One vector is turned by the same rotation once a tick. Each row is the vector after some number of ticks, and that number follows the row.
The counts run from 0 to 847.
[103 133 122 127 147 124 125 121 109 127 103 135 118 160 143 110 166 116
 103 174 101 124 142 120 122 173 164 108 106 162 123  85 162 171  95  81
 108 140 110 136 115 179  94 176 125 126 107 109 137 171  71 133 122 155
 167 164 145 110 138 132  70  76 127 119 116 140 107] | 345
[159 140 112 113 129 146 140 149  62 127 123 118 151 149 143 103 143 118
 119 170 110 125 136 114 110 130 144 135 172 180 103  99 168 188  91  97
  76 139  87 151 145 136 112 147 123 113 128 164 128 142 106 130  98 126
 175 143 106 153 133 162 133 112 131  76 117 173 131] | 327
[163 117 124 116 130 163 135 105 133 100 132 149 141 158 152 126 162 112
 105 148 120 127 132  94 143 169 154 123  99 174  95 100 189 166  99 124
  96 138 104 167 131 162 102 120 126 137 121 159 118 148  68 128 135 144
 163 180  74 121 140 116  81 132 115 106  99 148 141] | 737
[153 124 103 105 131 130 158 104  76 140 154  97 127 137 131 125 173 114
 104 129 116  99 147  93 121 153 113 112 122 169 106  84 157 183 105 122
 120 127  99 157 151 121 140 117  98 116  97 154 155 128  48 110 101 132
 178 157 111 155 136 131 100 114  92  93 111  99 133] | 104
[126  98  99 139 131 109 106  99 102 102 108 160  85 170 168 122 146 127
 132 160 104  89 143  91 127 130 147 125 123 185 114 121 152 181  68 122
  77 139 100 151 142 132  96 142 146 139 111 139 117 173 113 144 122 118
 159 179  84 130 127 142 122 144 165 114 124 167 123] | 829
[162  92  88 131 123 108 143 109  90  96 152 124 104 141 173 123 135 130
  96 178 121 110 174 122 144 156 108 120 128 155 116  89 167 220  94 124
 120 146 119 153 133 145 146 166 153 106 111 147 146 155 102 133 106 157
 163 153  98 160  96 156 127 134  99 103 110 133  99] | 177
[162 107  87 115 138 133 123 132  72 121 166 125  99 158 157 107 125 108
 114 131 113 106 162 123 156 179 127 127 142 160 107  95 185 180 115 132
 135 125  94 156 123 139 131 133 130  84  82 139 134 143  59 146 131 155
 141 175  97 130 122 141 127 128  94 135  90 157 119] | 589
[160 101 102 129 117 113 136 113  76 107 137 131  67 139 150  98 152 128
 110 153 120  99 178  84 119 135 100 157 140 152 114 118 160 175 110 120
  97 154  77 160 116 151 126 170 111 103 116 106 143 168  83 129 156 150
 142 185 119 133 131 120  98 106  99 122  92 126 104] | 818
[160 131 113 109 113 144 132 128  87 116 135 113 128 144 126 133 160 127
  95 167 115 113 130  78  97 168 105 127 134 171 114  86 145 186  98 127
 110 129  86 144 150 113 131 119 115 119 106 161 165 131  58 121  96 124
 185 171 124 127 143 118  79 108  98 106 123  93 111] | 105
[121 119 111  94 161 146 153 110  88 122 142 105  98 147 161 117 159  93
 108 132 125  79 136 118 152 183 136 120 124 166 132 103 169 195  95 134
 125 120  96 163 119 139 155 148 155 121  88 137 116 122  87 115 118 146
 180 173 101 143 150 164 113 122  90 107 100 120 130] | 728
[146 112 137  95 175 105 117  95 113  99 129 119 120 123 162 117 161 112
  82 176 103  92 169 108 144 148 158 160  97 167 123 118 141 195 119 140
  85 103  89 155 131 159 130 153 147 116 116  95 116 160 100 148 142 163
 171 169 146 143 120 146 107 119 115 123 122 105 110] | 385
[164 120 108 103 153 139 125 137  67 109 144 115 112 148 154 112 130 105
 115 157 100 105 160 132 130 173 135 149 161 172 101 101 183 190 128 122
 130 114  63 153 137 122 126 133 139  82 105 138 130 164  89 151 120 163
 164 163 120 117 147 139 112 133 110 124  96 171 117] | 588
[105 105  86 102 150 103 120 113  77 143 142 139  87 162 158 111 144 114
 109 120 111  83 175  69 127 167 147 140  95 141 117  93 145 167 112 129
 108 111 111 153 129 152 120 137 117 115  88 115 117 148  53 122 155 130
 170 194 133 142 115 143 120 110 131 123 109 139 118] | 199
[159 134 125 121 152 112 135 133  84 123 101 134 117 131 156  98 167 129
 115 155 107 105 170 110  92 140 146 130 144 195 109 101 158 152 117  75
  86 112 100 151 168 145  73 127  97 111 119 159 126 160  88 178 119 149
 165 148 136 120 157 120 111  90 120 133 113 120 115] | 6
[167  97  85 116 129 114 113 131  68 107 155 132 115 156 153 121 136 137
 110 124 123 115 165  82 138 185 116 123 135 159 123  86 178 162 106 139
 124 107 106 157 145 135 131 127 123 103  83 189 141 136  67 140 113 122
 143 194  89 148 126 142 148 130 108 119  95 149 111] | 35
[118 111  86 134 151 114 114 120  70 146 148 107  98 175 165 110 138 101
  99 158 120 106 167 121 156 188 154 107 124 153 105  84 169 190 109 117
 121 118 134 143 116 149 131 157 150 110  95 132 121 168  98 140 108 134
 170 160  92 124 121 165 132 124 132 104 111 172  96] | 502
[145  87  95 106 148  83 134 102  74 128 145 126 125 133 137 150 136 115
  96 178  88 104 158  99 111 152 106 136 107 191 108  92 138 186 131 103
  88 108 116 124 130 138 129 125 127 100 119 147 155 181  96 128 129 134
 184 157 126 116 122 126 108 116 129 104 129  87 100] | 610
[150 100  94 104 150 148 134 107  84 128 163 136 132 165 175  96 148 106
 120 139 116 116 148 101 145 184 147 138 121 139  85 113 179 199 105 115
 105 151  97 146 114 131 114 149 140 123 105 134 114 165  81 106 137 154
 173 153  95 138 124 161 115 150 111  95  93 168 144] | 363
[134 121  83 140 126 147 106 130  59 122 150 131 109 141 151 103 141 132
 108 135 129 110 161 109 148 186 137 123 164 155  93  80 174 179 108 115
 111 134  91 150 121 130 102 151 121 122  99  86 121 167  71 131 155 136
 163 173 131 115 127 120 120 110 116 106 103 173 109] | 111
[161 107  93  98 111 139 147 131  73  87 124 127 104 145 140 123 151 106
 115 162 120 103 135  92 149 142 132 138 150 185 126 108 174 210  94 130
 105 135  73 133 118 126 155 157 122 103 116 156 141 121  93 103 100 151
 129 164  91 162 130 148 119 126 101  64 105 117 133] | 403
[157 140 126 111 136 152 151 127  96 107 114 133 142 123 136  91 158 129
 115 157 106 136 147 109  89 174 142 140 134 172  93  93 156 173  92  84
 105 139  82 165 152 168 105 118 123 122 129 159 131 182  57 133 131 147
 172 154 130 124 113 126 100 108 128  96 110 168 129] | 145
[156  88  91 127 159 121  85 111 110  86 110 162  73 153 174 112 153 135
 120 145 111  92 151  92 144 155 136 136 120 196 125 110 156 185  87 123
 109 124 104 155 128 136  97 155 130 121  96 139 142 169 104 154 131 158
 138 172 115 112 120 126 124 126 124 164 124 129 102] | 638
[116  96 116 111 141 110 115 102 117  99 114 125 108 148 143 134 154 101
 100 182 103 120 145 103 119 181 137 125  95 158 121 102 141 187  86 117
 100 141  98 126 116 166 130 171 164 135  97  99 134 190  85 118 146 134
 173 173 124 107 125 140  95 116 118  87 134 130 116] | 20
[163 120  78 113 113 122 147 135 108 127 164 122 120 159 181 130 161 103
  92 157 141  88 163 108 151 167 149 126 124 154  84  99 173 185 125 114
 113 113 104 154 140 130 126 145  98 118 114 140 113 148  74 131 129 142
 151 151  94 131 149 125  80 144  98  89  92 119 109] | 407
[155 129 112 131 131 139 115 124 105 104  92 148 123 150 139 101 174 122
 121 151 106 128 135 131 115 167 149  83 140 206 101  90 172 173  80  90
 114 141  92 137 153 148  98 145 117 114  88 164 161 157  62 166  90 146
 149 158 107 119 143 137 101 104  98 109 121 132 127] | 257
[113  98 122 128 151  90 111  99  94 117  86 145  96 159 145 106 159 125
 130 142 107 107 160  99 110 127 159 109 118 170 122 110 157 184  71 110
  73 125 101 143 160 162  94 158 123 129  93 142 128 145  83 153 113 119
 155 172 118 165 120 176 132 100 132 116 115 143 141] | 716
[133 116 127 136 106 111 119 100  90 133 156 110 117 159 154 129 150 128
 102 180 127 114 168 105 104 129 115 132 129 127  78 102 153 204  96 130
  80 157 114 148 160 115 114 150 119 127 126 111 122 165  97 136 123 124
 211 168 116 148 122 148 103 141 125  92 119 143 113] | 618
[132 127 100 126 140 122 131 117  97 131 114 136  89 144 179 114 169 150
 117 177 122  88 173  78 123 120 142 139 115 176 108 109 123 197  77 108
  92 134 105 172 172 121 109 142 117 141 150 136 124 167  77 131 116 149
 176 158 137 151 106 126 113 136 128 123 130 120 107] | 569
[115 115  86 114 149 114 147 119  74 126 111 136  65 148 157 105 141 110
 100 169 118  81 155 105 141 134 134 141 112 190 143 101 147 212  93 125
 102 120 104 159 136 150 139 167 127 107 118 138 143 132  97 131 105 154
 139 175 144 159 117 126 107  92 123 115 117 108  98] | 13
[123 136 113 138 155 138 107 104  84 144 126 132  99 170 159 104 184 130
 109 150 113  93 143  65 170 147 151 120 114 176 139 105 192 160  88 131
  89 143 122 168  93 160 124 152 143 134 115 150 120 147  93 120 120 129
 152 164  96 139 149 140  97 124 102 127 125 141 104] | 642
[134 107 116  99 158 138 125 115 117 103 105 140 132 145 175 125 163 120
  96 161 121 101 152 104 131 188 161 116 107 171 131 103 153 217  66 121
  94 129 111 149 146 147 107 139 169 150 112 161 123 145 104 145 108 142
 184 147 111 143 106 167 139 132 114  91 120 130 135] | 135
[134  88  85 100 148 120 162 114  76 125 138 145 119 144 153 102 134 122
 108 121 112 110 168  74 122 183 133 133  85 168 119  92 167 157 114 106
  88 108 115 158 120 175 111 140 119 109 113 166 127 153  68 137 149 141
 153 168 123 147 132 141 127 103 121 114  90 126 118] | 563
[162  94  83 102 168  94 127 130 105 100 119 142 108 149 165 134 154 119
  98 174 117  84 176 113 138 142 161 137 112 188 122 110 177 176 128 117
 100  76 102 134 143 146 121 145 109  97 113 156 138 153 107 152 121 165
 126 155 119 136 140 138 121 138 112 118 102  96 103] | 82
[164  81  92 127 127  92 141 114  81  90 120 148  65 135 158 110 135 136
 121 149 111 106 170  95 141 136 111 138 127 162 117 106 174 182 109 106
 108 146 106 159 122 174 134 161 122  94 113 143 151 155  76 137 131 161
 118 173 105 166 119 137 128 115 116 115  87 139 107] | 264
[123 109 126 126 143 105 111  93 109 139 137 101 119 180 142 136 156  94
 102 153 107 112 148 127 144 160 158  88 105 188 111  96 175 170 104 138
 108 125 134 142 147 140 109 113 148 111  73 137 129 150  81 148 106 117
 184 189  89 115 157 146  96  98 117 113 110 127 122] | 208
[125 123 116 127 155 140 100  95 103 128 127 115 108 156 144 134 180 115
 105 163 111  94 146  75 139 156 126 135 101 186 125 102 144 162  92 140
 101 137 105 151 134 114 112 127 131 127 101 140 150 162  73 112 112 124
 192 182 112 108 141 112  76 130 107 137 133 100 117] | 18
[125 107 130 124 145 129 131 100 104 137 132 106 128 159 131 120 139 114
 110 138  97 117 145 127 130 164 144 104 113 189 119  84 162 179  99 132
  96 122 126 156 152 153 100 115 140 108  88 157 133 148  69 149 118 133
 207 195 109 120 136 153 102  89 134 138 106 132 137] | 763
[151 121  99 116 143 136 116 131  98  66  94 138 103 127 162 114 174 136
 113 142 135 100 152  85 146 181 155 127 149 181 122 112 176 192  80 118
 109 123  67 150 129 140 120 156 143 148  96 135 129 150  83 128 125 140
 132 154 119 123 134 129 129 126  96  85 127 118 125] | 777
[129  80 109 117 146  76 129 100  75 126 123 139  98 139 131 103 133 118
 126 146  86 115 166  80  92 136 108 146 109 169 111 108 137 158 106 103
  67 138 106 142 126 173 116 128 128 106 105 138 121 196  90 125 145 110
 166 184 117 143 115 151 132 113 159  96 107 149 129] | 237
[166 133 135 126 125 146 112 126 113  89 123 136 140 150 148 120 184 131
 126 152 137 129 150  74 119 173 149 126 134 166 108 103 179 148  89 118
  98 139  90 169 114 175 115 123 139 151 112 165 112 167  73 135 139 115
 161 161  75 121 150 120 108 140  93  92 113 155 143] | 738
[120 120 100 116 163 108 121  98 106 144 147 111  98 155 169 116 194 113
 108 147 121  74 161 114 161 176 143  97  96 175 110  85 168 166 100 117
 129 118 134 156 123 137 116 118 149 120  81 144 132 161  72 126 105 139
 171 162  93 125 134 129  92 129  90 120 119 107 100] | 685
